R: rows in a few groups, each row roughly a mix of its group's directions:
R (80 x 11):
[[ -1  19 -17 -14  15  25  23  -9 -12   5  12]
 [-18  10 -22 -13  22  -6  10 -11 -11  19  17]
 [-18   6   5 -25   8 -23  -8 -21   3  17 -14]
 [ -3 -13  23   0   8  -7  21 -32  -9  -9  11]
 [  5  28 -28   0  14   2  12  10 -15  13  12]
 [  8 -36   5  12 -24 -10  -5  11  -8  16   0]
 [  8  14  -1 -18  12  20  17 -23 -12  21   1]
 [-23  10 -18 -33  17   5   4 -11  -2  10   0]
 [ 19  34  -1 -11  19 -12   2  -2 -21  -5  -1]
 [ -1 -28  31   5  -9  -3   2 -17   8 -19  -2]
 [ 28 -19  30  14 -10   3 -10  -1  -6  -1 -10]
 [ -7  16   9   2  25  28  21 -12 -11  -9   6]
 [-11 -12   3 -10 -13  -4 -31  -1  20   1 -26]
 [ -6  21 -30 -11  16  -8   5  -2 -13  21  12]
 [-10   1 -11  -2  21  -1  24  -2 -14  13  32]
 [-24   7 -26 -14  25  -4   4 -13  -5  10  12]
 [ -6  -2  -3   3  -7  17 -21  18  20 -20 -25]
 [ 15   6  29  22   5  22   2   5  -3 -22   0]
 [ -1 -12  25 -15  -4  -6 -12 -16  30  -4 -16]
 [-10 -13   1  19 -12 -18 -15  22  14 -24   2]
 [ -1  31   6   8  18  26   8   3   5 -20   3]
 [  8 -23  -6  -5 -21 -17 -22  14   9  13 -17]
 [ 14  11  22  17  12  23  20  -8 -16  -5  10]
 [-17  -1 -25 -23  -7 -26  -7 -10   9  14   3]
 [ 22  20 -15   0 -17  -9 -22  12   1   8 -21]
 [ 29  31  16   1  11   4  -7  -9   7 -12  -8]
 [ 12 -32  15   7 -22 -13 -19   7   1   3 -11]
 [-20 -21  17   5   6  22  -9  10   2 -23 -14]
 [  7 -30  -6   9 -23 -11   2  13  -9  24   4]
 [ -7  20   4   5   0   9  19  -2  20 -32  15]
 [ -5 -26  30   1 -13   0  -9 -12  15 -15 -13]
 [-20 -25  -1 -15 -14 -21 -20 -13  11  -2  -3]
 [ -4  -1  21  -7  -4 -26  -9 -24   5  21 -17]
 [ 16  -8  29  24  -6  21  -4  12  -1 -15  -4]
 [ -8  -6 -25 -12   8  36  10  11   1  -6  13]
 [-25 -24  19 -11  10  -4   6 -27   4  -1   6]
 [-26  -9 -18 -30  10  10   0  -8   2  18  -2]
 [  9  -3 -19  14   1  17   2  31  -9 -21  14]
 [ 13  28  15   4  22  22  13 -12  -6 -10   2]
 [ 31   3  28  22  -2  12  -3   8  -4 -12  -5]
 [-28  -9 -14 -16  17  -7   2  -6  -1  22  20]
 [ -6  34 -13  -8  23   9  19 -11  -3  -1  10]
 [-14 -22 -10 -10 -18 -20 -24   8  15   0 -11]
 [ 24  35  -3   9  10   3  18  -3  -6   7  14]
 [-21 -25 -17   2  -1   7  18  14 -18  18   6]
 [ 29 -10  26   9  -8 -13 -19   4   7  -8 -15]
 [ 35   8  13 -22  14   3 -13  -3  -3  -4 -15]
 [ 15  -6  28  15 -18  14  -1  12   7 -21 -15]
 [-10 -25   9  -6 -22 -22 -21 -14  13  -5   2]
 [ 22  37  10  -5  15  10  -4 -12   9  -8  -7]
 [ 25  31  13  -6  12 -19  -2  -5 -12 -10  -6]
 [ -4  20   5 -28  15   3  11 -28   0  14  -5]
 [ 17  -6  21  13 -22   7 -11  11  11 -19 -21]
 [ -6  36  -3 -11  23   9   3 -12  10 -17  -2]
 [-22 -35  -4   0   5  -1  -3  11  12   0  24]
 [  3  13 -33  -5  11 -16   3   1 -13  19  20]
 [  7  -3  22  15  -8  26   5  23   8 -20  -9]
 [-34   9 -20   0   1   8  23  -9  -3   9  16]
 [-33 -27  -8   9 -11  12   6  15  -2   0  10]
 [-29 -18  14 -18   4  -3 -11 -23  12   6 -11]
 [ 34  17  -1   9   8  -1   0  11 -29   0   1]
 [  9 -34   8  21 -19   4 -14  14   6   5  -5]
 [  0  28   1   8  22  25  20   2  -7 -11   8]
 [ 15  -2 -18  10   3  23   3  28 -11 -18  13]
 [-14   2 -31   1  24   1  12   2  -6  -5  25]
 [-22  -3 -31  -7   6  17  10   5 -15  16  12]
 [ 25  37  -8   7  -4   5   3   4 -12  -3 -18]
 [-11  35 -11 -17  18  -3   1 -16  11 -11   4]
 [ -3  12 -28 -11  15  24  14  10 -15  -4  15]
 [-12 -26  26  -6 -11  -3 -14 -15  16  -7 -16]
 [ 27  15  -4   5 -23  -7 -18  17   1   8 -17]
 [ -9 -28  27   4  -3   3   2 -17  11 -24  -3]
 [ -1  -3  14   9  -7 -39 -22   6   3  -5 -13]
 [  9   3 -22   6   6  30  15  13 -20   1  16]
 [-22  21  -9   9  14  15  19   6  -1 -19  18]
 [-22   4 -22 -12  25  -5  11 -15  -8  10  18]
 [-13  15  17   2   2   0  -6 -23  14 -30  15]
 [-17  23   1 -28  15  -5   6 -16  16 -14   0]
 [ -6  23  11   4  24  25  15  -9  -5 -19   7]
 [-20 -37  -7   8 -14   0   1  21  -7   4   0]]

one row of each group, then the others: which group is each in?
[  3  15  15   9  20  25  22 -12 -15  -7  10]  Y
[ 15  24 -33   5   0   0  -6  24  -6   8   2]  H
[-21 -11 -18 -23   8   8  -1  -9  -8  30  -4]  L

[-16   2 -10  -3  -1  20 -22  23  19  -6 -21]  H
[-20   5   0 -15  13  -3  -5 -36   3  -7 -20]  H
[-10 -26 -18   8  -6 -10 -22  26 -10   6  -3]  L
[  1 -14  16   1  -8 -11 -18   9  28 -27  -8]  L
[ 14  10  -4   1 -20  -1 -27  13  11   0 -29]  H
[ 27 -15   6  28 -13  -3 -10  15 -17   8  -3]  L
[ -1 -26  31   4 -16   1  -9  -6  14 -15 -12]  H
[ 11  -6 -14  20  -4  24   8  24  -6 -18  16]  L
[ 26  -1  28  25  -2  15   1   9  -6 -13  -2]  Y
